In the data rows, zero lies at 4.5, halfway between 4 and 5.
Two rows play each game, the first against the second. How much does the first row win by? 15 is about a draw, 30 a big win and 0 a big loss. Wins can go round in a circle: one row can beat a second, the second a third and the third the first. Each row has two weighted sums of its numbers, A and B, taken from their middle values. A row wins by its A times the other's B, less its B times the other's A.
np.array([5, 5, 3, 5, 4, 4, 5, 3, 4, 5])
np.array([4, 6, 3, 7, 5, 1, 5, 5, 5, 4]) 10
np.array([3, 5, 2, 6, 5, 2, 6, 7, 6, 2])
np.array([3, 6, 2, 6, 7, 2, 7, 5, 4, 2]) 17
np.array([8, 4, 3, 4, 5, 5, 4, 3, 3, 2])
np.array([7, 5, 6, 4, 4, 4, 1, 4, 6, 5]) 15
np.array([4, 5, 5, 4, 4, 5, 4, 3, 5, 7])
np.array([3, 5, 4, 6, 4, 4, 5, 5, 2, 5]) 17
np.array([5, 5, 6, 4, 5, 5, 2, 5, 6, 4])
np.array([6, 3, 5, 3, 3, 6, 4, 3, 5, 5]) 6
np.array([7, 3, 4, 4, 5, 2, 3, 6, 9, 2])
np.array([6, 3, 4, 4, 4, 3, 6, 4, 7, 2]) 11
np.array([8, 4, 6, 3, 4, 4, 0, 4, 8, 5])
np.array([7, 2, 5, 3, 5, 5, 2, 4, 7, 4]) 19
np.array([6, 4, 5, 5, 5, 3, 3, 5, 4, 4])
np.array([3, 7, 3, 8, 5, 2, 6, 4, 5, 4]) 6
np.array([7, 4, 6, 4, 6, 3, 2, 4, 6, 4])
np.array([5, 5, 3, 3, 4, 6, 3, 3, 2, 7]) 22
np.array([6, 6, 5, 5, 4, 6, 5, 1, 3, 5])
np.array([2, 6, 3, 6, 3, 6, 7, 4, 3, 5]) 16
np.array([1, 7, 7, 6, 3, 3, 6, 3, 5, 9])
np.array([6, 3, 3, 3, 3, 5, 6, 4, 7, 2]) 7
np.array([2, 6, 5, 7, 3, 3, 4, 4, 5, 7])
np.array([6, 5, 5, 4, 3, 4, 4, 3, 5, 5]) 15
np.array([4, 4, 6, 6, 4, 2, 5, 6, 7, 3])
np.array([5, 5, 6, 5, 6, 2, 2, 5, 3, 5]) 20
np.array([3, 4, 4, 7, 3, 4, 5, 6, 4, 3])
np.array([2, 3, 2, 5, 5, 5, 8, 7, 4, 3]) 17
np.array([2, 4, 3, 5, 6, 2, 6, 7, 7, 4])
np.array([4, 4, 4, 6, 3, 5, 5, 5, 4, 4]) 17
np.array([5, 6, 4, 3, 4, 7, 3, 3, 3, 6])
np.array([2, 6, 4, 4, 5, 6, 6, 6, 3, 4]) 18
np.array([2, 6, 5, 7, 5, 2, 5, 5, 4, 5])
np.array([1, 5, 6, 6, 4, 3, 5, 6, 6, 6]) 7
np.array([4, 2, 9, 3, 1, 5, 3, 5, 6, 8])
np.array([7, 5, 4, 2, 6, 7, 2, 3, 3, 4]) 18
np.array([0, 6, 3, 7, 6, 2, 8, 7, 5, 3])
np.array([5, 3, 6, 3, 4, 6, 4, 4, 4, 5]) 10
np.array([5, 6, 3, 4, 5, 6, 5, 2, 1, 4])
np.array([4, 3, 1, 4, 5, 5, 6, 7, 5, 2]) 17
np.array([5, 5, 5, 4, 4, 5, 5, 3, 4, 6])
np.array([1, 7, 6, 7, 5, 3, 6, 4, 3, 7]) 13
np.array([4, 6, 5, 5, 4, 4, 5, 3, 3, 6])
np.array([2, 4, 3, 5, 4, 5, 7, 7, 5, 3]) 17
np.array([3, 4, 5, 6, 5, 3, 6, 7, 5, 2])
np.array([5, 6, 6, 4, 6, 6, 4, 3, 3, 5]) 18
np.array([5, 5, 5, 4, 5, 5, 4, 3, 4, 5])
np.array([2, 2, 9, 5, 3, 3, 4, 7, 7, 8]) 14
np.array([4, 5, 5, 6, 3, 3, 6, 5, 6, 2])
np.array([5, 7, 5, 5, 3, 7, 4, 1, 2, 6]) 18
np.array([5, 3, 7, 4, 4, 7, 1, 6, 3, 5])
np.array([5, 4, 4, 3, 5, 7, 3, 4, 3, 6]) 16
np.array([4, 7, 4, 7, 4, 3, 5, 3, 4, 4])
np.array([1, 6, 4, 7, 5, 2, 8, 6, 5, 4]) 13
np.array([3, 6, 2, 5, 7, 3, 6, 4, 4, 3])
np.array([5, 5, 4, 4, 4, 5, 3, 3, 3, 6]) 21
np.array([2, 7, 3, 7, 4, 5, 7, 4, 2, 4])
np.array([2, 4, 3, 5, 5, 3, 7, 6, 7, 4]) 13
np.array([4, 4, 5, 6, 4, 2, 4, 7, 7, 2])
np.array([6, 2, 4, 3, 5, 4, 3, 7, 8, 3]) 12
np.array([4, 3, 6, 3, 4, 6, 5, 4, 5, 5])
np.array([3, 4, 2, 5, 5, 5, 7, 5, 3, 4]) 12
np.array([5, 2, 7, 4, 4, 6, 1, 7, 5, 6])
np.array([5, 4, 5, 5, 4, 3, 4, 5, 6, 3]) 14
np.array([4, 5, 2, 5, 5, 3, 6, 5, 5, 3])
np.array([6, 5, 5, 4, 3, 6, 3, 2, 5, 5]) 15
np.array([5, 5, 4, 4, 4, 6, 6, 2, 4, 5])
np.array([2, 8, 6, 7, 4, 5, 8, 1, 1, 7]) 15
np.array([5, 5, 5, 4, 4, 5, 5, 2, 4, 6])
np.array([5, 6, 6, 5, 3, 4, 4, 3, 5, 5]) 15
np.array([5, 5, 5, 4, 3, 5, 5, 3, 4, 5])
np.array([3, 6, 4, 8, 4, 0, 5, 5, 6, 5]) 13
np.array([3, 5, 4, 6, 5, 3, 6, 6, 6, 3])
np.array([2, 7, 7, 6, 3, 4, 5, 2, 4, 8]) 16
np.array([6, 6, 5, 4, 4, 5, 4, 2, 4, 6])
np.array([4, 4, 5, 6, 4, 2, 5, 6, 7, 2]) 16
np.array([4, 5, 6, 4, 6, 3, 4, 5, 3, 6])
np.array([4, 5, 4, 4, 5, 6, 5, 4, 1, 5]) 15
np.array([4, 6, 3, 5, 5, 4, 5, 4, 2, 5])
np.array([6, 2, 6, 3, 4, 6, 4, 4, 5, 5]) 18
np.array([4, 4, 3, 6, 5, 2, 4, 6, 5, 4])
np.array([6, 4, 4, 4, 5, 3, 4, 5, 7, 2]) 10
np.array([9, 5, 2, 3, 5, 5, 3, 0, 3, 2])
np.array([3, 4, 5, 6, 4, 2, 5, 7, 7, 4]) 15
np.array([6, 5, 5, 5, 3, 4, 4, 2, 6, 5])
np.array([6, 4, 6, 3, 4, 5, 4, 5, 6, 2]) 7
np.array([5, 3, 5, 5, 4, 3, 4, 5, 6, 3])
np.array([2, 4, 5, 6, 3, 3, 5, 5, 8, 7]) 17
np.array([5, 5, 4, 4, 4, 5, 3, 4, 2, 6])
np.array([6, 4, 5, 3, 4, 6, 3, 3, 4, 6]) 16
np.array([6, 5, 2, 3, 7, 4, 5, 3, 3, 3])
np.array([1, 6, 4, 6, 6, 7, 7, 6, 1, 5]) 11
np.array([4, 5, 5, 6, 4, 2, 5, 5, 6, 4])
np.array([2, 5, 6, 8, 4, 2, 5, 6, 5, 6]) 20
np.array([7, 5, 5, 4, 5, 6, 2, 3, 3, 5])
np.array([5, 3, 3, 3, 4, 7, 4, 5, 6, 4]) 15
np.array([6, 2, 7, 3, 2, 6, 3, 5, 5, 6])
np.array([4, 6, 4, 6, 4, 2, 4, 4, 4, 6]) 5
np.array([6, 6, 3, 5, 4, 5, 4, 2, 3, 6])
np.array([2, 2, 9, 6, 1, 3, 4, 7, 7, 7]) 17
np.array([3, 7, 2, 7, 5, 4, 7, 3, 2, 4])
np.array([5, 5, 4, 4, 4, 7, 3, 3, 1, 7]) 27
np.array([5, 6, 5, 5, 4, 4, 5, 2, 2, 5])
np.array([6, 5, 5, 2, 5, 7, 3, 2, 3, 6]) 16
np.array([5, 6, 6, 5, 4, 5, 4, 3, 3, 6])
np.array([7, 2, 3, 2, 4, 7, 2, 5, 4, 5]) 17
np.array([6, 4, 5, 2, 6, 8, 2, 4, 3, 7])
np.array([4, 7, 3, 4, 7, 6, 5, 3, 2, 4]) 11
np.array([3, 6, 4, 8, 5, 1, 6, 5, 4, 3])
np.array([5, 3, 5, 3, 5, 7, 4, 5, 2, 5]) 23
np.array([0, 6, 5, 6, 6, 3, 9, 7, 5, 4])
np.array([6, 6, 7, 5, 6, 4, 2, 4, 5, 4]) 25
np.array([4, 7, 3, 8, 5, 1, 5, 4, 4, 4])
np.array([4, 5, 2, 5, 7, 3, 6, 6, 5, 3]) 15
np.array([2, 6, 6, 7, 5, 1, 4, 5, 6, 7])
np.array([3, 6, 4, 7, 5, 2, 5, 5, 4, 5]) 24
np.array([5, 5, 3, 4, 4, 5, 4, 4, 3, 4])
np.array([6, 2, 6, 2, 4, 6, 4, 4, 5, 5]) 19
np.array([5, 6, 6, 6, 3, 4, 4, 3, 5, 5])
np.array([4, 4, 4, 6, 4, 3, 4, 5, 6, 4]) 19
np.array([8, 2, 6, 1, 6, 7, 2, 4, 5, 4])
np.array([4, 6, 5, 5, 3, 6, 5, 2, 3, 6]) 16
np.array([5, 5, 2, 6, 4, 2, 4, 5, 7, 4])
np.array([2, 3, 0, 5, 4, 6, 8, 8, 4, 1]) 21
np.array([3, 4, 5, 6, 4, 2, 6, 6, 6, 2])
np.array([7, 4, 2, 3, 5, 6, 3, 2, 3, 6]) 17
np.array([3, 5, 3, 6, 4, 2, 6, 5, 6, 5])
np.array([5, 6, 5, 5, 3, 6, 6, 2, 3, 6]) 17
np.array([5, 3, 4, 4, 3, 6, 4, 5, 3, 5])
np.array([4, 7, 5, 6, 4, 4, 6, 2, 2, 5]) 13
np.array([7, 3, 3, 3, 5, 5, 3, 4, 5, 4])
np.array([3, 4, 4, 4, 3, 5, 8, 2, 2, 6]) 21
np.array([6, 3, 5, 4, 3, 3, 3, 6, 8, 4])
np.array([6, 2, 6, 3, 4, 8, 1, 6, 4, 5]) 14
np.array([2, 6, 3, 6, 7, 2, 7, 6, 4, 2])
np.array([4, 3, 1, 4, 4, 6, 7, 6, 4, 2]) 13
np.array([5, 3, 3, 5, 5, 4, 3, 5, 5, 4])
np.array([6, 2, 6, 4, 2, 5, 3, 6, 7, 3]) 14
np.array([1, 4, 7, 6, 4, 3, 6, 7, 6, 6])
np.array([8, 4, 5, 3, 6, 5, 2, 3, 3, 4]) 17
np.array([4, 3, 1, 4, 5, 6, 6, 6, 3, 4])
np.array([6, 4, 5, 4, 4, 5, 3, 3, 4, 5]) 13
np.array([5, 6, 6, 4, 6, 6, 4, 3, 2, 5])
np.array([3, 3, 1, 5, 4, 4, 7, 7, 5, 1]) 13
np.array([7, 6, 5, 4, 4, 5, 2, 2, 5, 6])
np.array([4, 6, 3, 5, 7, 6, 6, 4, 1, 2]) 15
np.array([3, 4, 2, 6, 5, 2, 6, 7, 8, 3])
np.array([7, 3, 6, 2, 5, 5, 2, 5, 7, 3]) 6
np.array([5, 3, 4, 4, 5, 2, 3, 7, 6, 4])
np.array([6, 2, 5, 2, 4, 7, 4, 4, 5, 5]) 18
np.array([4, 6, 5, 4, 6, 6, 5, 4, 2, 5])
np.array([6, 5, 6, 3, 5, 5, 3, 4, 4, 5]) 14
np.array([6, 1, 7, 2, 3, 7, 4, 4, 5, 6])
np.array([4, 6, 5, 6, 4, 6, 5, 3, 0, 5]) 8
np.array([7, 7, 5, 4, 6, 4, 2, 3, 3, 5])
np.array([3, 5, 5, 6, 6, 1, 4, 6, 3, 5]) 16
np.array([5, 6, 5, 5, 5, 2, 3, 5, 4, 4])
np.array([6, 5, 3, 2, 5, 7, 3, 3, 4, 6]) 14
np.array([4, 6, 5, 5, 6, 2, 2, 5, 5, 5])
np.array([5, 4, 5, 4, 6, 3, 3, 6, 4, 4]) 16
np.array([3, 2, 9, 4, 1, 4, 4, 6, 7, 9])
np.array([3, 5, 6, 5, 4, 4, 5, 4, 6, 8]) 16
